First come named turns, each shown by rows before and after it. For each pair of rows after them, which turns, in which order, take the first row to the second? The first pair is done for you.
Z212:
[  6  30  -5  -5  -6 -36   8  31   9  40   7  37  -4   2 -40 -36  -9  14
   5 -31 -25  -8  15   6  37  38  -2 -11  -4  22  -7  -5 -30  21  -1 -10
  -8  -5   5 -20  13  34  33  -6 -21  -8  -2 -21] -> [  2 -30 -18 -16   9 -39 -19   0  22  11  13  20 -22 -12 -16 -25 -15  17
   6  -8  -6   4  10   6  31  63  34  14   0   8  -1  -2 -33  37 -11  -4
 -39   8   5 -19  29  17  26   7   0 -10  12 -29]
[ -3  33  17   8 -23  15  48  30   6  10 -15  -8  24  24 -47  -5   3  -3
  -5 -36 -21   9  20  21 -24 -31 -16  -4  16  -6 -12  -3  21 -58  29  -9
  20 -12  -4   1 -15   0  -8 -24   0  10 -20   2] -> [ -5 -49  -5  -6  -4   2  18  -1  26 -45   3 -35   8  11 -13   4  -1  35
  -4 -17   1  28   3  25 -19  15  41  38  19 -12  -6 -14  14 -44  23  -6
  -4  14  -7  26  15 -16 -26  -9  37   8  -2 -18]
[ -4  -1  17 -13  11   6  17  13   0  22   2 -15  -1 -24 -20  40  -6 -24
   7  28 -12  15 -20  10  20 -15   0 -19 -16  -1 -11  19 -23  -2 -27   8
  43 -18 -28 -21  10 -20  -8 -20  -9  19  -6 -39] -> [ -9  -1  18 -14   7  -6  17  17  11  13  13  -7   4 -18 -13  32  -7   6
   9  26 -12  17 -25   8  30  -4   6  -9 -10   8 -15   4 -24  -9 -19   5
  57 -12 -32  -4  19 -12 -16 -22   1  13  -5 -47]
[-28  32 -13  12 -15  19  -7  -6  -7 -11 -18 -16 -15 -10   6  -1  -6 -27
  -5   4 -15 -41  -3  -8 -57  -1 -11  17  -8 -16  25  15   2   2 -14   0
  17   4  14  -2 -13 -15   0 -13  -7   6  10 -10] -> [-31  36  -8   3 -24   7   6  15  -2 -21  -5  -1   3   0  10 -13  -5  15
  -3 -12 -20 -44 -11 -12 -46  10  -8  26   1   0  16  -4   3 -12  -2  -8
  45   8  10  25  -4   2  -7 -17  -3   1  11 -22]
Z351:
[-27  21  -2  23  -1  10  23  -2  -1  14 -17  -6  20 -31  -8   9 -20 -26
 -15 -23   2 -17  -4 -18 -31 -18 -20  -3  13 -25 -12 -23  25  -9 -18  -3
  19 -20 -19   1  -3  15  -8   9   8  11  15   9] -> [-14  23  -4  17   2  17  33  -2  -9  20 -19  -5  21 -29 -16   7 -17 -32
 -20 -15   0   3  12 -12 -23 -12 -26   1  13 -18 -17 -24  29 -20 -19  -3
  17 -17 -22   1  -3   8  -6   8   6   8  12  12]
[ 29  26  -6   8  -6   6  13  11  -1  39 -18  16   9 -10 -27 -26  32   8
  -5   1 -29  10  47  18  32   9 -23 -34   4  31  14   4   5   2  -3 -17
   8   7  21   4   8 -14  10   9 -11  -6 -12  22] -> [ 34 -10 -18  -1   4   4   5  -4   5  22  -9  12  -1 -18 -19 -18  33  15
 -13  18 -18  31  48  21  40  34  -4  -9   6  31  11  -5   7   8  -6 -14
  -7  20  15  16  23 -27   1  16   3  -9  -7  14]
[ 19   2  17  -3 -24  -8   6  37  -5   5 -17  11 -10  10 -21 -30  -9   6
  -8  11 -15  40  -2   4  16  45  11   4   6  50 -35 -19 -22 -14  -5  14
 -10   9  -6 -21  -4  -3   3 -11  -1 -20 -16   1] -> [ 12 -21  13  -4 -21  -9  -6  35   0 -12  -8   5 -14   7 -10 -26 -12  16
  -4  15 -11  39  -9  -1  12  54  24  11   2  50 -32 -23 -28  -9  -4  13
 -10  16  -5 -15   0  -2   2  -7   8 -17 -12  -2]
[  7  -2   7 -27  42  18  -2 -11  -8   4 -37 -21  19  -9   9   1 -17 -46
  -2  19   9  22  16   9   5   0  -1 -29 -28 -24   2   4 -22  19  -3  -7
 -40 -11  18 -23 -16 -10  31  14  -1  -9   9  28] -> [  3  -8   2 -27  41  12  -7 -16  -8  -4 -32 -24  17 -12  13   4 -17 -41
  -1  22  12  24  13   7   3   5   9 -25 -28 -23   3   1 -24  20  -2  -5
 -39  -9  17 -19 -13  -8  22  17   5 -11  14  27]
Z418:
[  4  16  -4  15  -5  -4  18 -10  -4  44  -8  -1  -2  18 -16   4   4 -12
  17  15 -13   8  19  20  26  15 -24   2 -14  12 -20 -19   3   1  -3  -4
  13  11  28   0  10  -6   3   5   1 -22  -4  -5] -> [ -4  27   0  21  -8  -8  16  -6  -4  46 -13  -4  -3  18 -14   4  -1 -22
  22   2 -15 -13  11  14  13   1 -23 -10 -13   8 -15 -14   3   7  -1   1
  16  -3  29  -7   1  -2   6   3  -2 -22  -8   0]
[-33 -48  11   0   4  19 -14 -22  19 -33   5 -12  18  -1  17  14 -13  18
   4 -10  18 -27 -22  -4  -2  10   7  10  22   6 -19 -18  -3  14 -15 -20
  12  -4  -1 -10  -6   7 -11   2  19  10  22  -8] -> [-19 -48  15  -7  13   3 -32 -30  23 -25   8  -4  11  -2   7  17  -3  38
  14  -7  25 -11 -22  -4  12  22  11   8  26  11 -14   0 -14  22  -6 -14
  -9  -1   8  -9   4   7  -3  -1   8   1  23 -15]
[ 15 -16 -16 -17   6  16  22   6 -17   7  -2  20  14   6   8 -11  -6  13
 -48   2   4  11  19   9  11  16   8  -9  13   0 -25 -16  -5 -17  -7 -16
  60   6  21  26   2   3 -21  11  20 -10  -4   6] -> [ 26   5   3  -9   8 -25 -16  -2  -5  30 -11  33  -1   9  -4 -13   3  25
 -12  -9  10   1  11  -3  10   6  17 -43  15  -6 -10  34 -30  11   9 -10
  30 -11  47   9   4  14   6  -5  -6 -24  -5  -5]
Z931:
[  1   5 -16  12   2  20  11   3   1   4  -5  -7   3   3  -6  -3  -2   6
 -10   5   4  15 -10  15  -3 -15  -4   5   1   3   5 -12   0  -4  20   1
   9  -8  -5  -4   1  -2 -10  -3  11   0   3 -14] -> [ -3   2 -15  16   4  20   7   2   3   0  -8 -11   0   1  -3   1  -3  -4
 -11   5  11  11 -11  16  -9 -19  -1   5   0  -5  10  -7  -2  -3  17   0
   7  -7   0  -6  -3  -2 -13  -9  14   6   5  -8]
[ 19 -30  -4 -35 -20  14  22  -8  -5  34  -1   1 -47   7  -2  18  18 -23
   1  25 -14   7 -10  -6   4  12 -19 -10  16 -16 -15  25  14   3  -8   9
 -26  20   4 -10  -3  27   1   0 -11 -15  20  -7] -> [ 12 -45  -3 -40 -16   4   9 -15  -1  22   7  -2 -51   3   7  19  15 -10
  11  20  -9   4 -23  -8   1  20  -7  -9  19 -15 -11  29   3   7  -8   9
 -29  20   3  -7   3  31   5   0  -2 -15  21 -11]
[  5  10  11  -3   7 -15 -35  -8   2  -6 -12  19  -9 -20  -8  -8  -3  38
  10   5  -2   5 -16   2  16  15  26   1  -7  17  17  22 -31   5  17  -5
  -2   6  18   9  16  14  21 -33 -24 -17 -11 -25] -> [ 20  34  10  -5   6  -3  -9   6  -8  13 -16  25  -1 -16 -24 -11   4  29
  -3   7 -14  17  -1  10  28  13   0  -3  -5  25   5  16 -18 -10  24  -8
   6   8  13   8  14  14  22 -33 -33 -21 -16 -16]
[ 16 -33  14 -26   7 -17   3   0  26  -8  14  27  11  17   2 -21  -2  69
   7 -26  -3  14 -17  -7  15  15  20  40  17  18 -22  -5   7  12  18 -23
   9  20   0  22  25  26  -6 -18 -13  -9   2  -1] -> [ 37  10   5 -19   4  21  40  13   0  34  -8  27  20  19 -27 -19   5  15
 -22 -10 -17  30  17   2  20  -6 -28  28  11  20 -32 -10  26  -5  13 -26
   9  14  -7  -3   1  16   1 -20 -35  -3 -12  28]
Pairs:
Between the rows of a pair lie 2 to 4 turns.
[ -1  34  20  12  12   7  -7   6  -5  32  -4  -8 -24 -20 -22  -2  -5   8
 -24 -21  -4  -2   7  12  -5 -16 -12 -12   6  18   5  19   3 -22  11  11
   2  -8   8 -33 -12 -19  34  10 -14  -1 -22 -16] -> [ -7  31  18  16   9  20   9   9 -11  25  -7 -14 -19 -22 -14  -5  -9   2
 -33 -21  -5  -2   3  15  -7 -18 -15  -4   2  17   3   4  12 -30   4  12
  15  -5  -2 -26 -19 -19  19  17  -5   5 -22  -6]  Z418 Z418 Z418
[-25  -7  11  -7   4   6  -7   4   4 -19   3   2   2   1  26   2 -11  13
  24 -16 -10 -25 -16 -15 -29  -8  26   0   9   1  12   2  -2   1 -10   6
   8   0  11   6  -8  23   0   9  11  23   5   7] -> [-27   7  15  -7  -1   8  -3  11  -1  -9   0   4   2   0  19  -6 -12   7
  24 -19 -14 -28 -15 -19 -31 -16  18  -4   9   6  11   2   2   2  -9   4
  14  -2  12  -2 -13  27   6   8  11  24   2  10]  Z212 Z212
[-14 -28   6   9  19 -26 -35 -23   6 -23   3  13 -17  -5  26   9 -14   6
  16   5   1 -19 -15   8 -24  10  34  11  -7 -13  27  28 -25  35   9  13
 -35 -13  -1   7   5 -20  -2 -10  -3  -5  18 -13] -> [-18  22  20  17   1 -32 -18  10  -1  -3   2  32   3  10   9 -11 -16  24
  27 -24 -18 -46 -20  -1 -22 -17  10 -16  -3  -4  19  24 -22  21  21  12
   1 -27   1   9  -9   5  -1 -17 -19  -9   8 -12]  Z351 Z212
[-17  -6  -1  12  -1   6 -15  -9  -8   3   0  -4 -12  -9  16   2   3 -18
  11 -13   6 -38 -29   1 -25 -18  25   0  -7 -19  13  23   2  28 -17   7
  -5 -14   7 -30 -22  -7  -1  15  -3  11   4  13] -> [-13   0  -5  -1 -10  18  26  18 -12  -6  19   8  22  -4  10 -11   0  16
 -16 -19  -7 -14 -15   6   1  -2   8  29   0  17  -7 -22  22  -8  -7 -11
  44   6 -17   8 -17   3 -26  20  16   9  -1   6]  Z212 Z418 Z418 Z418
[ 28  24 -12 -11  17  41  36 -14  14   1  -2  -5  13  -7 -25   3 -14 -14
 -32   0 -24  53  41   9  24  14 -32  12  -4  20  -9 -30  13 -23  -4 -28
  -1  28   9  11 -13 -23   1   4   0 -27  -2  17] -> [  4  37  -7   3   8  54  45  -1   9  -3  -9  -6  18 -10 -16   5 -29 -35
 -27 -15 -28  13  23  -1  -2 -18 -34  -2  -4   9  -6 -36  13 -26 -11 -28
  24  11   8  -2 -34 -14  -5   5   0 -13  -4  29]  Z418 Z418
[  0  -7  10  -5  16 -12 -46 -24   3   0   3   4  -6   3   1   0   8   4
  27  14   1  -9   6  -1   0   4  19   3 -15  21   2  13  -4  -8   4  15
 -30   6   4 -14   0  -5   8  -8  -5  -9 -13  -2] -> [  3 -24  -1  -9  20   0 -32 -23   1  -8   5   0  -1   2   4   4  10   6
  14  20   2   6  16   4  11  15  17  18 -19  28  -3  -3   5 -14  -1  16
 -28  18  -8  -1   4 -10  -6  -2   5  -9  -8   1]  Z418 Z418
[ 23  32   9  39  -5  12  26  17  -5   2  -1  -3   5  -5  -5 -31  12 -21
 -16  -8  -1  11  -3  48 -13  -2 -30  18   9   8  -5 -37   8 -29  21   6
  57  -1   3  46   5  24   9 -11 -20  10 -33 -15] -> [ 24  15  -3  43   6  27  10 -10 -11   8 -19 -19 -23 -15  -2 -11  11 -69
 -20  14   9  15   1  57 -30 -12 -26   8   2 -17   7 -11   8  -9   1  16
  15  -4   8  11  -1  -1  20  -7 -24  14 -30  -1]  Z212 Z212
[-22 -47 -12   5  -9  17 -15 -19   4 -55  15 -31 -27 -27  47  10 -17 -28
  -5  10  13 -14 -37  -2 -42   9  23  15  -7 -31   2 -24  29  -2 -41  18
  -5  12 -15  -2   7 -23 -20   2  17  11  13  -5] -> [-20  -8   6   6 -28   1  14  16  10 -54  28  -1   7  -8  34 -16 -14  31
  -6 -23  -4 -23 -43  -6 -18   9   8  13   1   6 -13 -50  32 -25 -16   3
  54   7 -22  36  12  14 -28  -7  10   2   4 -13]  Z212 Z212
[-26   3  37  -8 -14 -22  -5  21 -13  10  17  38 -15  32 -47   5   5  61
 -14 -24  26 -51 -46  -9 -26   4   5 -25 -27  -5  37  16  -5   1  -2 -19
  17  -6  57  22 -11   0  -3 -25  56 -28 -17 -37] -> [ -6  -9  32 -20  -7 -28 -17  13 -13  13  22  37 -19  29 -53   3  12  74
 -20 -13  31 -21 -30  -3  -9  32   6 -11 -20   5  34  17  -5   5   2 -22
   7   9  56  29   2  -5  -2 -26  57 -31 -15 -48]  Z418 Z418
[-10  -9   1  -3  -2 -38 -21   0  20 -21  12   9  -7   0  12   4  -4  57
  15 -19   3 -16 -30 -10   4   9  31   2   9  10   3  -1 -25   9   8  -8
  14   3   1  22   9  16 -10  11  16  -8   8 -17] -> [-12 -17  -2   3   6 -31 -37 -22  16 -14  -2  -9 -30  -8  16  15  -5  16
  23  -5  12 -18 -28  -9 -15  -4  37 -10   3 -13  14  20 -24  22  -4   3
 -14  -5   8  -7   5  -2  -2  12  10   0  12  -9]  Z351 Z212
[ -7  27  16  23  -6  -9  21  -2   4  -2  10  40  16  14  -9  -6 -31  49
  19 -16   5 -45 -15  -1 -21  -5 -14 -12  -2  14  -4 -15 -22  -6  29  -6
  32 -41 -10  17   6  14  -4  -4  -9  21   8   1] -> [ 18  43   2  18  -2  19  47  -1 -22  30  -5  38  20  15 -35  -2 -16  13
 -11   8  -2  -3  22  15  -3   5 -47  -3  -7  21 -12 -18  -3 -18  22  -7
  23 -28 -16   2   0  -5   2  -2 -18  21  -2  14]  Z931 Z351
[ -8  28   8  18   0  13   4   3 -13  27 -20   4  -6  -2 -13  11   3 -30
   1   0   3 -15   4   0  -2 -29 -21 -12 -12 -15   8  14   4   0   4   4
 -10  -7  12 -28 -16  -1  17 -18 -22  -6  -1  16] -> [-25  24  20  16  -6 -16  -8  19   7   6  -3  15   0   6   3   0  -2  25
  22 -19   1 -38 -18 -12  -5 -23   2 -10  -6  -6   9   8  -8   0  17   0
  13  -7  16   1  -5  21   9 -25 -11 -10   3   0]  Z931 Z212
[-46   7  -3   7   1  10  12  11   9 -13   2  -7  -4  -1  14  -5 -17   0
   2  -8  -6 -36 -23   6 -26 -20   1  -8  -5 -15   5 -17   1 -12  -2 -12
  34 -20  -9   4 -15  17  -9   1   8   4   7  -1] -> [-11  38   6   6   4 -12  -5   3   7  27 -11  10 -13   8 -16  -6   4  -1
  12  -3 -10  -9   5  10  -4 -19 -19 -32  -5 -12   9  27  -7   6  14  -8
   0 -25  14 -17 -10  13  24 -10 -23  -9  -6  -5]  Z418 Z931 Z418
[-21   6  24  -2 -24 -27 -33  31  10 -12   3  -4 -12 -15  -2  -9  -8  12
  -1 -26 -26 -14 -16   4 -30   3  24   9   2  -6  17  23 -17  -7  18 -14
  18  -8 -10  18  -8  40  11 -11  19 -16  32 -33] -> [-15 -30   4 -11 -17  -2 -22  17   7 -28   8 -20 -10 -24   8  -5  -7  -3
 -22  -4 -19  14  -9  12 -20  23  31  40   4  -7   8   1  -2 -16   9 -19
  15  11 -23  26   1  21  -5   0  34 -17  36 -30]  Z418 Z212 Z212 Z212
